Rotation paths and how fast each direction turns (degrees each step)
Each turn is a multiple of 5 degrees from 10 to 175, or 0.
Each row of a path follows its step; steps can be skipped.
Rotation 1:
step 4: [ 29  11 -18  27   7  17   3  -9 -28   2  -5  12   1  15  19  15  18 -10
 -28 -28 -19 -24  16 -18  -9 -13 -21 -23 -10 -12 -10 -22 -14   7   9  -5
 -16  29   3 -11  -6 -25 -14  40  19 -20  -5   7 -15   0  -6  10 -20  14
 -12  -3   1  -5   0 -18 -17 -14  -8  11  16 -25  14   1   9  -7  -8  10]
step 5: [-11   2   3  12  -5   8   7 -10  12   6   4 -13  35 -13 -13 -13  36 -12
  21  14   0   1   8   9 -17 -26  25  34  -2  34  13 -14  27  -8 -13  -7
  14   9  15  -7 -10 -36  -5   4 -13  -2 -10   7  23 -31   7  -4  -6 -25
 -20   9   7  15  -9  -4  -8   0  -1  -1 -30 -20  -3  23 -15   3 -22  11]
step 6: [-21  -1   9 -11  26  15  23 -18 -15 -17  -6  13  26   4 -17   4   2   1
  20  23 -23  12   8 -13  17  18  -7  -3   6 -11  28  12 -13  -6   9  15
   1  18 -24 -16   3  16  12 -17  -3   5 -10 -15 -20  12 -24   1  28 -15
  -2 -29   8 -19  10 -22  35  19  14   4 -16  15  -1   3 -28  13 -23 -15]
step 8: [ 10  34   8  -3   5 -14  -4  18 -15  18   8  14   7  -4  -4 -13  11   8
 -10   9   8 -39 -20   8  12 -12  17  -4  -8  11  -5  -7  16 -10 -23  -5
  -1 -17  16 -15 -28  -5   8 -13   5 -30   9 -10  43 -32 -12  -5  -4 -12
 -15  22   9  -6  15   4  -4 -17  -1 -40   5   6   1  -1 -13 -10  -7 -43]
step 11: [  7   3   2   0 -21 -17  31  -2 -18 -16  31  14   8   1   5 -22  18  24
  -1  -3 -28   3  20  14  32   0  46   4   4  11   3  31   4  -7   6  10
 -10  -9   7  18 -26   1   4 -25  14  -6 -11 -18   0   0 -30   0  -1 -18
   8  -2   4  -6   5 -32  27  12  -4 -10   5  -5   6   4 -24 -18 -24  -1]
step 12: [ -8  31  19   6  14  23 -10  -9  -9  21  24  -1  12  -3   8  25 -31   1
   2   4   3  28  32  14  21 -20 -28  -2 -11 -24   0  18 -16  -7   4  13
  50 -23  10   5  -6   6   3  17  20   6  -5  27   9   9   0  -2  15  10
   8  -9  30  -7  -2  -8 -15   0 -13  -7 -23   9   9 -17   4   8  -2  -1]
step 13: [  3 -10  14  17  -5 -16 -14  16 -11  22   3 -12   8  -1 -16   7 -26 -16
 -42  21   8 -12 -49 -24 -23 -15  -5 -19   4  12  23 -16  -9 -14 -13  24
 -14 -26  -7  -9 -10 -21   6  19   1  -4  11  -6  10  -8  -9   3  -2 -20
  -4   3 -15  -2 -12   0 -16  -7   7 -13  16  19   3 -14   8  17 -39 -12]
step 14: [ 34  11   5  -1 -17 -15  23  13 -13 -18  16  17 -10  15   5  26  39 -14
   2  14  -7 -16  13  -5   0   6  17   7  11  -3  11 -15   5 -29   4   6
 -23  -2  31  18  18  -2  -6 -30  -9  20  36   1   0  19 -12 -10   9  -2
 -47   8  -8 -19  -6  -2   2  15 -22 -12  -8 -16   9  -1  -2   8  11   3]
Directions:
[ 4 -2  6  0  4 -5  3 -1 -3  3  2 -5 -1  0 -1  0 -3  3  2 -1 -3  4  4 -8
  4 -6  2 -5 -2  1 -8  0  6 -2  5  3 -1  0  3  2  1 -3  2 -4  3 -6 -2 -2
 -3  3 -4  7 -1 -3  4 -3 -4  1 -3  7 -4 -1  0 -2 -6 -2  1  0  6  5 -2  7]  40
[ 4 -3  1 -6 -2  0 -8  3 -4 -7 -6 -5  2  6  5 -2  2  9  1  2 -3  2  3  2
  2 -1  3 -8 -2 -2  4  4  2  4  1  2  9 -3 -1  3 -4  7  0 -1 -1 -2 -3  5
 -3 -1  4 -1 -2 -4  1  1  2 -2  3  2 -2  4  4 -1  3  3  4  2 -3  0 -2 -1]  80
[ 3  6  2  3 -5 -1 -3 -4 -3 -7  7  0 -2 -1 -7 -3  3 -3  4  1 -1 10 -1 -1
 -2  0 -9 -5 -2  0  0  0 -8 -1  3 -8 -1  1  3 -4  2  2 -1  2 -1  1  0  1
 -2 -2 -4  0 -6 -2  0  0  3 -3  6  3 -4 -4  0  3 -1  3  5 -1 -3 -2  5  5]  135
[ 1 -1 -3  5 -1 -1  6 -2 -4 -2 -4 -3  5  5  8 -6  0  0 -3  3  1  1 -6  0
  7 -2 -2  6  1 -3 -2 -1 -2  1  0 -1 -6  1  6 -2  1  1  4  2 -6  2  2 -3
  1  0 -2 -7 -6  0  4  5  4  1  1  2  0  4 -2 -4  5 -6  6 -1  7  3 -2  3]  115
[-2 -2 -3 -5  0 -4  3 -4  1  3  2  2  1 -4  0  2  2  5 -5  0 -1  5  4  7
  0 -5 -4  8  0  5 -2  2 -6  3  1  7  5 -2 -4 -9  3 -4 -1 -4  4 -2  1 -1
 -5  0 -2 -7 -5 -2 -3 -4 -1  3  0  3  2  4  2  2  1  4  3  1  0 -2 -4  1]  65
[ -3  -7  -3   3  -1   1  -2   4  -3   3 -11   1   2  -1  -5   3  -5  -5
   1   2   0   1   5  -2   0   3   0   0  -7   1  -9  -3  -6   3   5   2
   5   3   2   1  -1   5  -1   6   5   1  -1   2   2   3  -5   0   2   3
  -3  -6   3  -3  -3   0  -1   3   0  -1   2  -5   4  -3  -1  -5   4   1]  130
[ 8  4  5  4 -1  4  5  2 -1 -1 -2  4 -1  4  2  0 -2 -2  0 -3  1 -1  2  5
  2  1  7 -2  0 -6  1 -3 -5  1  2  4  5  3  1 -4  6 -4  5  0 -5 -2  4 -3
 -9  9 -3  5  1  0  0 -1  3  6  3 -1  2  1 -4 -2  2  4 -1  4 -3 -5  3  1]  140
Rotation 2:
step 0: [ 13  -5  14 -41   7 -21  -8  -6  15  22   9  -4   3 -12 -22  -3   0  -7
  43  10  -7  12 -17  25   5 -17  -9  14  25  -6   5 -12 -10  18  -4  11
 -14  -3 -13 -22  13  -4   0  12 -13  -7 -29 -22  -1   4  17  -9 -16  13
  15 -27  -2 -20 -15 -13  -4   7  -3  17  -2  -8  -8  -2   7 -14  19 -12]
step 5: [  7  12  -9   9  -5  -5  -8 -20   1  18  -2  15   6   7 -15   2  -1  -1
  32  -5   9   6  -3  11 -20 -16 -10 -16  -6  13 -10   1  14  -8 -10  -1
   1   6   0 -24  15 -16 -10 -10 -18  -9 -27  -7  28  21  -7 -24   2  30
 -33  -6  -7 -20   6 -17  15 -15 -36   9 -27 -23   5   2  -4  -4  32   3]
step 6: [ 14  21   0   3  15 -20  -1  11   8  20  20 -19   5   4  -1  27  17 -14
  20  14   7  21 -45   4  13 -24   8  -3  -6  18   8   0 -17   0  -2  -9
 -13  -5   3  -2  16 -13  -7 -35 -10   3 -21   0  32 -11  15  -8   2  11
   3   2  -4 -14  16  -8 -23 -33   0  -4 -10   0  14  -6  -3 -15  22   4]
step 7: [ -4   8  -4 -15 -10   3  16   3 -12 -13  -3 -27  -3   0 -13  -4  28 -23
  -9  12 -20  12 -32 -15   6 -24  15   3  32  23   2 -12  -8   0   7   2
  -9 -13 -13  -3 -14  14 -24   5 -13   6 -20   0   4  20   2 -21  24  17
  15  -5  -4 -31  16  10 -23  -8   8   3   0  -6   5 -15   9 -11  10 -38]
step 11: [ 21 -22  -3  -9 -14 -23  -7  -7  -3  10 -11   1 -21  13 -13   0  22 -29
  22 -11 -12  19 -18  -6  13 -19   2  -9   8  -9  -7 -30  17   5  -2  45
 -17  21  -2  -3   8  -5  10 -10  -7 -24 -11 -13   7  -3  13  14   3 -10
 -11  -3  -7 -17  10  -8 -19   0 -12  -2 -24  -4   3  24   1  -6  34  -1]
step 12: [ 17  -4 -24  -4 -36  -1   4  -6  22   0  -4 -23  14  -3  -7   6  16 -29
   4 -18  -9  10 -24 -13 -14 -27  -7  30 -30   3  13 -20   5  -6   5   8
   3  10 -29 -18  12  -6  -8 -21 -23  -6 -17 -11   6   9  14 -10  10   5
 -14  -3  -3  11 -12  19  -2 -14  14  14   5  -2  17  12   2   1  31  -9]
step 13: [  1  12 -10 -17 -16  -9 -10 -26   2  12   1  -6  -2 -27 -14   4  11  -3
   9  -9  22 -17 -29 -17 -10 -34  11  14   8  19   3  16 -30  -3   6 -15
  26  -7  -1 -26  21  13  -8  15 -23 -14   7  -4  -9  -4  -3 -23   3   2
 -22  -1  -3 -17 -10  -2 -21 -22   3   7   1 -29   5   1 -12  -5  21 -10]
step 14: [ 20  -7   2   5  20  -9   2 -10   0   4  -9   7  -8   4 -23  19   9 -15
   7 -11  29   5 -12  -2  11 -20   8 -18  38  25 -17  -3 -21   3 -15 -23
 -12  13  -8   5  30   9 -19  -2   6  -7  -1 -34  14  -9  -3 -22  16  -3
 -13  -2  20 -18   5  26  -5  -4 -10  -8  -5  -9  15  17 -19   1   8 -26]
Directions:
[ 2 -1  0 -2 -3  4  1  5 -5  0  6  6  0  6  0 -1  4 -5 -3  1 -4  3 -3  2
  2 -5  2  0 -3  6  9  0  5  3 -3  4  3 -2  7 -6 -2 -1  2  0 -2 -1 -1 -6
  2  3  1  3 -3 -5  4  0 -4  1 -1 -2  3 -3  2  2 -5  8 -1 -6 -5  1  5  2]  70
[ 4  3 -4 -1 -2 -8 -2 -3 -2  6 -1 -1  1 -6  6 -4 -7 -3 -4  0  0  1 -2 -4
 -2 -4 -1 -3  2 -1 -3 -1  6  1 -1  0 -3  1  1 -3 -3 -2  3  3 -4  4  0  2
 -3 -2 -1  2 -2  5 -2 -7 -1  5 -8  2  7 -1  1  8  0  4  4 -2 -3 -2 -6 -5]  90
[ -1   4  -4   2  -1   6   0  -4   0   5 -10   3  -2   5  -2   3   3  -4
  -4  -3   3   8   8  -2   2  -3   3  -2   4   2  -5  -6   9   1  -3  -1
   0  -1  -1   1  -6   1   3  -2   1  -3  -2  -2  -2  -3  -2  -2  -4  -3
  -4   3   6  -1   4  -1   2   4  -7  -2  -3  -3  -1   0  -3   1  -1  -1]  115
[ 4  2  3 -4  0  1 -3 -2 -7 -3 -5 -3  0  4 -5 -3  5  1  3  0  6  8 -1  6
 -6 -2  3 -3  2  3  0  0 -3 -1 -1 -7  1 -4 -2  1  0  0 -1  5  6  2 -4  1
 -1  0  1 -3 -3  1  5 -6  4  5 -4  2 -5 -1 10 -2  2 -3  2 -2 -6  1 -3 -1]  55
[ 3 -5  1 -1 -2  5  0 -3  2  3  5  1 -5 -8 -5 -2  2 -5 -9 -8  5 -4  0 -2
 -5  4  6  7  6  0  2  4 -1  2 -3 -2  4 -1  2  6  0  1 -7 -3  2 -2  2  4
 -3 -2 -5 -3  3  1  1  2 -2  4 -1  2  3  0  1 -1  0  2  2 -5 -2  1  3 -2]  70
Rotation 3:
step 0: [-20  -4   3  -6 -27 -42  13  -9   7  13  19   4  15 -23  16   5  -4  -5
  17 -14   8 -10 -16 -30   0  25   0  -6   7   7 -11  -3 -23  -9  -2  -6
  33  -8 -15  25  14 -31   6  -5 -20  15  23  14   5   6  19 -14   2 -21
  -6   0 -11  20  -7   9  -6 -11  -4  24   6 -10 -14 -13   9 -19   4   9]
step 2: [ 10   7 -13  14  16  -4  17  -4   9  10  -5   1   5 -21 -19   0  15 -14
 -10 -24  17  -8  12   0 -24   7   4   5  19   5 -11  -2   4   8  -3  13
   4 -12  17 -30   5 -19 -25  -4 -26  33  21  17  13 -22  17  19  -2  11
  15  31 -15   8  -4  25  14  10  -6 -26  -3 -14  -1  25  -9  27   7  -9]
step 3: [ -6  29 -18   2  -7   4 -11 -31  31  17  -2  30 -10 -21  12   5  -9 -15
   8 -14  -4 -24  -6 -27 -13  -5  -7  32   6  -4   1  -9  -8  -6  10  -4
  37   4   3 -12   9   5  -7  18  -6  -8   1  15   7   8  -3   6   6 -15
  -6  21  16  34 -17   6  17  -3   7   2  17 -30  -9  -8  -5   0  18  22]
step 8: [  1 -15  -5  -4  -6 -21  -8 -12 -11 -11   5 -23 -24 -22  -1 -28  13 -15
  16 -20 -39   2 -23   3 -25  -9  20  -2 -16   5  10 -16 -35  16  -1   5
  -1  -7  -1  -1  13 -40   1   2  -6   8  -5   1   3 -16  -2  11   1 -22
  13  15  -6   3 -14  19 -13 -24   1 -13  -5   3  16  15  13   1 -28   7]
step 9: [ 10  -6 -10  16  38 -16  25 -24 -12  17  28   4 -26 -10  -5  12  11   8
 -14 -24   4  -9   8  -8 -26  -4  26  -4  14  -2 -15  -8   2 -27  17   1
  -4  -4  -3  -7  21 -26 -11  -1 -15 -29  22  -1   6  14   7  -1   8   1
  -9   7  19   4  -4  19  -8 -22   8 -16 -13   8 -11   6  25  12   5  10]
step 11: [  5   2 -25   6  -5  -4  -3  11  -8 -21  10  34  -9   5  -7 -10  10 -19
   8 -15   4   8 -13 -13   3   8  22  -3  23 -12  21 -39 -33  39   3 -24
  14   5  -9  -2   7 -11   4 -21  -5  -2  -1   2  23 -21  -1   0   0 -34
  13  23  11  -5  11  18  22  -4  -8   6  14  -4   0  -9   3   6  -9   1]
step 12: [ -5  10 -19  -7 -18  -1  12 -25  15  22   9   7 -27 -16 -39   4  33   1
   7   3  -6  -8 -28 -11  17  -9  29   8  -9  10  -2 -13  -8  -7  -1 -12
 -20  -2 -17 -10   7 -30 -38 -12   9   0  18  -4  11   4   4   9   0 -10
  -6   7   4  -7  -8  28   4 -10  13   6 -18 -11  10   0  20 -20  -4 -23]
step 13: [-18  13 -12  25   8  -1   8 -23 -24   3  11  -8  -5  14   6   9   8  20
  27 -34  -2  -1  -2 -10  16  16  21  11  -2   4 -29  -1   0 -16  22 -11
  20 -18 -40 -31  -6  15 -23   3  -8  -2  15  -8   7  11   9  17  -8   7
  11  -2   6  -6  -2  15  -7 -16  11  -8  17   1   4  28 -21   3  22   4]
Directions:
[ 0 -7  0  3 -1 -3 -6 -2  1  5  1  1 -4 -4  7  2 -1  3 -2 -1 -7 -3  1  6
  0  3  3  0 -7 -2 -2  2  2  0  5  6  2 -1  5 -7 -1  5 -6  4  1 -2 -6  0
 -6  6  2  3  0 -9 -1  4  2  2  1  3 -2  0  0 -7  0  0  2  3 -1  1  0  2]  70
[  7  -4  -6  -4   3  -1   3   5   5   5   1   0   3   2  -1  -1   1   2
  -4   3   1   0  -3  -2   2   0  -1  -2   0  -3   1   1   4  -2  -3   8
   2  -3  -1   1   8   7  -3  -4  -1   5   7  -1   4   0   5 -10   2  -4
  -1  -2   0   2   4   5  -4  -2  -3  -4   0  -6  -3  -5   5  -1   1  -2]  155
[ 0 -3  1 -3 -1 -8  2 -5  6  8  6  4 -1  4  3 -4  3 -1 -1  1  6  0 -2 -1
  1 -1 -2  7 -3 -3  1  0 -8  2  5  0 -4  8  4  5 -1  3 -1  3  2 -2  3  2
 -1 -5  4  1  5  4 -4  2 -1  5  0  2  2 -3  1  1 -6  7 -3 -1 -1  2 -1 -3]  120
[ 1 -1  0  5 -5  7  0  0 -8  3 -1  3  1  1  5 -3 -7 -1 -4  3  5 -1 -4  3
  1  0  1 -1 -1  3 -6 -3 -9 -8  3  0  0  5  2  3  0  2 -3  4  4  2  2  1
  3 -2  0 -1  4 -1  9 -4 -2 -4 -4 -1 -5  0  2  2  0 -5 -1  4  3 -2  6  3]  115
Rotation 4:
step 0: [-30  -6  13   3 -12  -2 -22  17  14  -4 -29  -3   5   3 -29   2  16 -11
 -12 -10 -15 -11   1 -13 -17 -13 -12  -2  15   7  -7  -5 -22  30 -12  -2
  -6  -8 -20 -16   1  -2   1 -10 -12   3  18  -6   5   6   6   9 -19   4
  -9   0  14 -10  -2   9  10 -22  16 -21  29   3  -6  21  24  28  27 -22]
step 2: [-30 -22  12  -6   7   5   9   3   2 -24 -29 -24 -17   7   6   2   3  17
   2  12  -6  -9   0  -1 -11   1 -16 -22  -5  -5  15 -11  16  14  -5  13
  19 -17  -1 -29 -13  18 -31 -23  20   7 -10  18   0  17 -13  -2 -14  11
  -6 -26  27  13  15   6  -7 -25 -14 -11 -10   7  12  -2   7  -7  -3 -15]
step 4: [ -7 -26  -1  -4  20  -7  12  -7  -6   2 -24   2  -2  20   0 -20  -6  -9
 -13  -7  15 -13 -10  12  13  -8 -17   1 -22  21  12  -1  17   3  15 -20
 -28   0  10   2  21  20 -31 -15  13  -4 -11 -15 -28 -15  -1 -26  -7 -20
 -14  -6  18   5  -3  -8  -5  -2  -6 -36  12  -4  -8 -17 -27   9  -3  -8]
step 8: [ -5 -14  -2 -19  34  -9   0  11  -2  25   2   6  -5 -28 -15  -8  16 -19
   8   0  -4  19   8 -21  -8  -9  25  11  28  -4  -2  16  -1  -2   9  13
  -9 -18   0   9   8  -9 -17 -18   5 -14  14  14 -14  19  18   5   8 -27
  -3 -27  12   7   3  21  34  -2  -9   1  11 -26   5   5  22  -6   7  -7]
step 11: [-16   0  14  -3  -2 -22 -12 -16   3  10  -7  11   2   6 -23  13 -10  21
   7 -16  -2  12 -10  -8  19 -16  -5   9   7 -11   3   2  -4  -7 -28 -17
  -2 -15  -7  24 -36  12 -14  17 -10 -25   4 -12  27  -6 -24  -3  -6  -2
 -17 -49  15  -1   8 -12   6  11   9 -19 -12  -1  -7   0  -8 -12   4 -19]
step 12: [  7  -9  -9  -7  -5 -17 -13 -17  20  23   7   8 -19  16  13  17   5   2
   9   0 -23 -33 -23  -1  -5  23  24  -1  -5  -8  -2 -18 -13   5   3 -22
  10  -4  14  -2   9   2 -20  10  17 -10 -10 -11 -21  27  -8   6 -13  -7
  -3  23  40   4  -3 -32  -4 -10 -12 -21   6   0  15  14   5   4   3 -23]
step 13: [ -3   3  21  24 -10  -4 -15 -22  21   7  13  -8  -2   2 -29  -5  -7 -20
 -11 -13   2  -4   9   4   3 -23   1 -20  -4   3   5 -26 -21  -7 -17   5
  -6  -4  16   5   0  -6 -38   2  -1  37 -18  -8   1  -7 -24  18  17  -8
   9 -25  14 -13 -12  20  -5 -30  -2  -7  -5 -15  -5  15 -17  -4 -16  -4]
step 14: [ -2  21  10  -4  12   4   0 -12  22  11   2 -11 -10   2  13 -26 -11  -4
  10   3  -5  10   5 -11  -5  13  -8  -6  23 -14 -19   3  22  15   9 -12
  13  10  17  -3   5  22 -18  18  39  -8  -6 -15  -4  -7  -6  -7   7  -5
  29  -3  38  22 -26  -1 -13  38  -6  -5 -10   2 -22  12 -16  -5   4  -7]
Directions:
[-2  3  6 -1 -2 -6 -4  6 -2  1  3 -4  2 10  2  5  1  5  4  0  4  3 -1  2
  2 -1  0  4  6  3  3  0 -6 -4  1  2 -2  1 -2  3 -6 -2 -1 -3 -2  2 -3  0
 -5 -7 -2  7 -1  6 -1 -2  0  5 -5  4 -1 -5  2  5 -1  6 -3 -3 -5  2  2  0]  170
[ 3  3  5  4 -1  3  4  2 -2  2  0  2 -1  1  6 -4 -5 -6 -1  6 -9  1 -2  0
  6 -1  4 -1  5  4  0  3  1  2 -1  2 -4 -3  2 -3  2  7  2 -3  1  4 -2  8
  0  2 -3 -5  2 -4  0 -5  1  7  4  1 -1 -2 -4  5  1  6 -6 -1  4 -3  2  4]  60
[ 6 -6 -3  5 -6  0  0 -3 -4 -3  1 -6 -2  2 -6  1  2  5 -3  2  3 -2  2 -3
  0  7  4  0 -5  7 -1 -3  1 -2  2  1  5  6  1 -3 -1  3 -4  3 -5  0  0  3
 -2 -4 -1 -3 -3 -6 -1 -1  6  4 -1 -1  3  1 -4  7  6  5  3 -4  4  4 -4  0]  135
[ -1   4  -3   0   8   4   0   1   1  -6   2  -2  -2   1   2   5   4  -6
   1   2   1  -3   2  -1  -2   0   0  -1  -2   1  -2   0   2   6  -4  -4
  -1   7  -3   3 -10  -2   0   0   1   5  -2  -3  -2  -1  -2   9  -1  -5
   0   0   2   5   1   7  -4   2  -3   1   7  -5  -4   6   5  -5   0   0]  55
[  3   0   6  -1   2   7  -1   2   2   4   0  -7  -1  -1  -6  -3   2   5
  11  -2  -3  -6  -1   0   7   2   1   1   3   3  -2  -5  -1   2   0  -7
   3   0   3  -3   7  -3   5   4   4   1   2  -1   5  -1 -11   2   2   1
   0   0   0  -4   1   3  -3   0   3   1   1  -3  -1   0   1   2   0   0]  20
[ 1  3  5 -5  4  7  5  1  6  4 -4 -4  1  2  1 -2  1 -4  0  1  3  3 -1  0
 -4  2  4  1  0 -3  1  0  7 -5  5  5 -5  2  6 -2 -1 -1 -7  2  5  7 -2 -2
  4 -2  4  0 -3  1 -1 -1 -3  0 -3  6  5  4 -6  1 -5 -2  3 -4  2  6 -5 -1]  65
[ -6   3  -3   6   3   4  -3  -1   0   5   0   1   2   2  -1  -1  10   7
  -1  -5  -2   1 -10   1   0   2  -2   2   3  -2   1  -3   0  -2  -4   4
   3  -2  -4   3   2  -4  -2   4  -1  -1   6   1   7   2   8   1   0  -4
  -6   1   0   2   1   0   2  -5  -4   1   3   5  -7  -1   4  -3  -1   4]  35
